One turning vector, and how many steps it has turned:
The counts run from 0 to 635.
[130 125 112 125 138 172 149 128  91  67  95 151 148  94 117 188 136 127
  75 109 135 114 145 149 140  75 154  78 137 120 168 142 134 132 110 106
 102 143 110 136 132 148 147 136 176  90 126 128 146 148 182 106 133  81
 104  95 119 129 125 136  74  89 128 134 168 143 115 131 110  84 159 104
 145 123 104 100 130 126  93 132 144 126] | 376
[116 109 101 111 129 181  87 145  93  77 110 154 148 116 125 156 168 103
  56 104 141 131 132 153 139 107 150  76 129 128 141 117 111 130 123 117
  92 141 104 135 134 146 136 132 157  83 117 162 146 119 166  96  96 106
 116 100 137 110 103 132  87  94 149 149 144 137 146 125  83  84 131  99
 123 101  68 109 132 100  81 128 131 153] | 12
[128 100 112  96 138 156 152 155 159  56 107 148 118 140 131 200 139 179
 100 113 111 144 113 152 131  90 144 152 145 106 152 134  92  97 130 115
 143 142 115 113 146 142 118 130 168  90 119 177 124 144 148 112 127  96
 101 101 151 145 137 114 123  93  96 123 123 154 108  85 135  91 127 124
 116 137  90 153 111  97  61 114 131 100] | 159
[115  88 112 121 144 175 140 133 109  96  82 126 135 136 111 163 151 159
 127 168 135 135 115 153  98 119 129 111  81 119 159 135  85 141 119  80
  95 155  94 144 141 142 110 150 128  58 137 159 137 155 136 118 121 121
 133  93 146 132 149 107 157  96 137 120 144 108 124 112 159  65 100 143
 136 103  96 139  81 117  58 128 154 115] | 197
[115 116 105 127 150 171 111 139 104  97  98 129 157 138 135 180 159 158
 107 113 136 144 117 174 140 116 115 138 126 108 165 132 106 140 138 127
 104 142  98 142 179 136 111 158 173  77 157 185 141 175 147 106 103 117
 100  84 157  90 121 112 101  85 130 131 158 116 120 117 133  85 120 111
 107 114  99 159 109 104  56 138 149 122] | 358
[ 79  90 124 106 150 174 166 155  98  98 127 138 117 124  91 163 131 159
 103 107 130 126 148 146  92 115 189 115 126 112 174 159 101 106 114  92
 156 158 107 133 159 187 110 140 156  91 155 158 127 181 159 142 131  88
 105 114 132 140 119  99 150 126 115 112 143 149 116 134 134  93 102 142
 134 126 111 114  94  91  94 145 129  83] | 312
[ 95  73 100 100 147 171 118 136  65  74 109 142 149 108 105 136 140 136
  79 139 136 113 147 154  81 108 163  66 104 125 159 139 100 144 114  84
 117 158 117 153 138 178 135 147 113  88 134 124 159 149 172 120 121 105
 108 113 119 128 123 115 105 107 169 112 166 148 135 133 106  92 131 136
 147  92  91 106 112 134  96 131 142 134] | 213
[117  87 104 106 157 169 113 129  82  76  93 123 154 126 136 169 150 155
 107 132 136 120 119 182 136  93 128 114 118 109 166 132 113 148 129 109
 100 143 120 147 172 162 120 160 132  83 142 159 149 159 151 112  99 120
 101  98 142  98 138 116  73  90 160 119 176 142 124  90 137 104 136 124
 132 108  88 145 119 135  67 123 155 145] | 122
[109 115 130 151 138 184 144 151 117 104 101 136 145 126 101 168 137 161
 121 141 131 144 116 136  80 133 139 112 111 125 158 153  85 129 123  96
 107 165  87 143 134 145 124 135 182  58 148 164 137 166 161  97 132 104
 128  92 150 132 123 125 152  93 106 116 124 109 118 146 142  52 104 123
 112 113 106 149  85 108  80 153 146  95] | 439
[135  78 123 102 128 181 123 157 117  79 106 137 123 149 133 180 154 163
  85 145 136 146  94 149 133 107 138 120 114 108 146 126  86 123 136 104
  94 130 100 134 141 131 132 120 146  88 106 187 121 134 153 115 127 115
 138  87 153 120 121 112 150 109 125 140 140 130 124  84 155  61  94 132
 137 136  77 148 110  84  50 125 134 133] | 522
[109  96 135 143 134 185 118 149 104  94 106 129 158 126 106 157 135 165
 111 157 131 143 107 141  72 128 142  97 108 128 151 149  89 134 127  91
  96 160  95 151 116 153 134 133 159  57 134 165 139 152 171  99 130 103
 138 101 147 133 120 125 140  94 123 112 132 116 125 140 144  50 103 130
 120 111  92 150  90 119  80 149 153 114] | 442
[ 80  96  87  86 127 150  74 156 104  69 132 156 148 138 111 128 165 121
  54  98 132 143 151 153 101 120 156  92 137 120 132 117 104 118 119 119
 139 138 102 135 143 144 116 147 125  84 136 167 138 141 165 126 106  97
  93 114 134 128  95 107 116  97 150 121 139 147 141 152  76  97 124 128
 112  98  74 112 117  91  76 136 126 124] | 585
[ 90 118 109 129 126 163  80 157 105  90 128 150 168 141 112 144 156 137
  65 105 142 154 135 147 101 128 142  96 141 116 142 130 116 129 127 124
 113 129  85 145 143 125 129 139 161  76 144 176 133 164 181 123 128  90
 111  94 147 114  85 116 130  91 127 124 146 119 128 175 102  64 114 122
 108 116  91 125 109  87  72 159 135 111] | 348
[109 121  98  94 139 148 134 121 103  60  90 148 136 108 108 167 158 106
  86 108 137 110 158 159 146  68 165  79 126 122 156 122 143 117  99  93
 119 137 107 126 133 153 111 162 124  59 128 139 132 133 160 129 106  86
 105 116 115 149 144 119  83  89 146 129 152 146 130 119 103 106 151 125
 150 106  85  74 120 122  88 113 150 125] | 136
[118  73 119  91 123 174 135 163 128  50 123 159 118 116 110 164 131 146
  69 131 114 130 122 132  88  98 178  93 130 128 134 134  83  99 121  89
 132 152 120 121 105 168 143 111 144  88  93 152 133 108 171 105 132  88
 121 118 130 168 120 127 130 111 122 121 115 167 132 102 109  81 122 126
 135 122  73 119 117 105  89 120 123 119] | 412
[104 100  85 112 137 147 121 147 142  52 101 158 149 123 110 149 137 150
  94 137 106 145 134 141  59 116 129 107 127 132 132 129  74 122 115 105
 141 173 110 122 125 135 126 146 144  69 125 136 158 136 154  93 123  99
  90 107 141 162 132 126 123  74 121  99 110 145 125 142  91  86 146 115
  99  88  86 146 101 131  78 123 137 101] | 332
[107  92 125 121 141 162  88 139  78  78 107 121 174 136 129 160 140 173
  95 141 139 140 110 168 121 102 135 108 127 107 163 139 124 144 135 110
  94 129 104 160 148 149 132 149 133  74 139 176 136 165 180 129 122 105
 118 103 147 104 115 115  98  92 147 111 176 131 116 121 150  74 121 139
 129 125  90 155 114 126  67 146 161 134] | 117
[ 92  84 111 111 136 167 145 145  80  89 119 147 137 129  97 148 131 162
  73 132 137 131 149 138  90 106 165  87 114 108 166 148 111 133 113  85
 126 135  92 144 145 143 134 134 128 104 142 134 134 177 183 155 160  90
 120  91 125 139 109  97 162 117 133 115 172 131 115 153 140  71 113 150
 155 127 115 101 100  97  79 151 132  97] | 550
[143  83 107 101 140 193 148 144 117  87  91 138 111 132 133 191 158 155
 105 145 131 129 104 156 136 109 130 126  98 111 159 127  69 132 131  97
  93 152 108 125 153 145 129 128 158  93 115 166 139 137 130  98 113 131
 129  79 146 116 139 117 135 107 133 148 140 129 126  70 147  77 101 117
 136 117  87 145 108  97  52 109 134 130] | 526
[107 111 107 121 148 171  98 144  96 101 103 129 152 142 130 167 173 148
 105 111 141 142 120 175 142 128 124 130 120 109 161 125 107 138 137 125
 104 138  96 143 180 141 106 155 160  76 155 192 138 170 143 113  97 122
 109  86 158  87 113 105 107  93 140 137 158 116 126 117 127  86 107 119
 108 109  90 150 109  96  54 139 144 128] | 356
[ 99 133  92 120 133 142 105 155 138  78 113 148 154 150 124 168 161 150
  87  92 127 159 139 159 126 117 125 134 147 107 147 125 110 117 127 137
 135 134  86 127 165 112 105 156 170  75 149 185 132 171 155 122 118  98
  91  89 155 116 111 107 123  77 110 124 138 123 116 149 107  89 126 118
  95 116  96 146 104  88  53 141 137 100] | 594
[142  64 106  94 136 176 144 138  96  59  93 144 127 123 132 179 133 169
  75 162 129 127 115 149 120  83 134  95 108 108 155 134  92 142 125  88
  91 136 116 134 133 136 151 123 127 109  98 136 145 134 165 118 145 112
 128  83 133 133 135 117 129 104 140 132 168 147 117  84 149  74 125 133
 159 129  92 131 119 118  61 111 140 138] | 288
[ 98  74 104 107 144 169 117 137  69  73 107 140 151 107 103 137 137 141
  80 146 134 116 143 152  74 104 160  64 107 128 155 141 104 142 112  82
 109 157 115 153 130 173 141 143 115  81 129 123 157 142 176 120 123 107
 112 114 122 135 122 116 109 103 163 107 165 148 135 135 112  87 132 137
 144  94  93 111 112 138  96 136 144 133] | 212
[118  96 124  85 137 149 153 140 139  63  98 130 109 136 116 186 147 159
 119 129 129 125 120 155 140  77 161 127 120 110 156 130 113  96 112  91
 135 137 106 119 136 159  97 150 121  54 119 178 107 139 142 137 113  97
 118 122 138 161 160 103 133 100 119 117 129 147 116  75 154  95 112 153
 142 129  84 117 101 100  67 108 148 106] | 399
[109 126 120 103 121 175 124 150 124  88 114 153 113 130 106 172 173 100
  74  90 146 134 136 139 155 106 174  92 130 119 145 122 118  92 111 107
 118 133  86 118 132 145 111 134 163  63 121 185 108 128 150 119 102  90
 129 106 131 138 112 120 135 109 116 157 117 127 138 123 103  80 100 118
 132 122  74  89 113  61  75 129 127 123] | 509
[115  96 105 126 138 172 150 146 113  98 102 146 133 145 115 171 147 172
  98 140 130 150 127 142 100 127 122 124 105 105 161 139  80 141 123 100
 110 142  84 138 158 113 127 135 160  98 140 154 136 178 155 127 152 110
 121  69 149 122 120 101 176 100 115 128 152 109 109 133 150  61 102 131
 131 122 116 137  89  87  53 143 129  95] | 191
[101  90  77  75 147 155 172 141 124  75 101 159  93 131 101 163 161 129
  86 112 124 122 163 151 125  97 163 113 104 108 158 124  92 109 101  88
 151 148 103 112 159 144  99 149 121  97 130 138 131 156 130 144 120 104
  98 100 120 154 141  91 157 112 130 131 139 142 124 110 111 110 119 138
 149 108 102  83 100  85  66 108 121 101] | 60
[129 129 137 130 118 173 130 143 124  94  98 139 140 134 112 186 154 136
  94 122 148 140 113 139 152  97 148  97 125 114 150 129 129 110 117 103
  88 123  77 134 120 121 122 130 167  49 120 183 106 141 169 118 132  88
 147  93 140 137 122 121 139  93 109 143 136 108 119 127 143  49 103 127
 141 143  87 111 101  85  65 137 149 118] | 272
[113 127 111 133 143 168 118 146 135  77  96 138 153 115 121 180 152 136
 119 106 120 136 118 158 110 113 137 123 136 130 150 133  93 115 128 120
 121 170 113 129 142 163 112 151 186  50 141 174 146 140 143  75  90 106
  93 109 150 125 131 136  78  76 115 120 109 136 129 117  97  89 138  97
  90  99  81 155 109 125  81 132 149 117] | 1
[ 95  82 129 107 146 192 142 167 115  91 126 133 114 124 102 158 143 155
 114 117 121 129 115 146  82 132 178 125 120 128 156 152  72 102 125  95
 144 171 116 134 143 202 114 130 168  74 141 178 131 148 143 101 104 107
 112 119 151 135 119 117 140 120 120 118 109 152 133 107 120  88  92 126
 110 110  84 145 100  91  91 140 128 105] | 77
[133 109 105 114 131 192 168 152 135  76 103 166 107 105 107 186 149 117
  85 110 119 130 131 129 110 106 161  96 120 136 147 131  71 107 113  99
 122 172 109 110 122 154 136 115 192  90 111 140 144 119 146  78 120 100
 116  95 130 149 124 138 127 104 110 146 106 143 134 113  88  81 127  94
 127 108  86 109 112  94  87 119 118 111] | 172
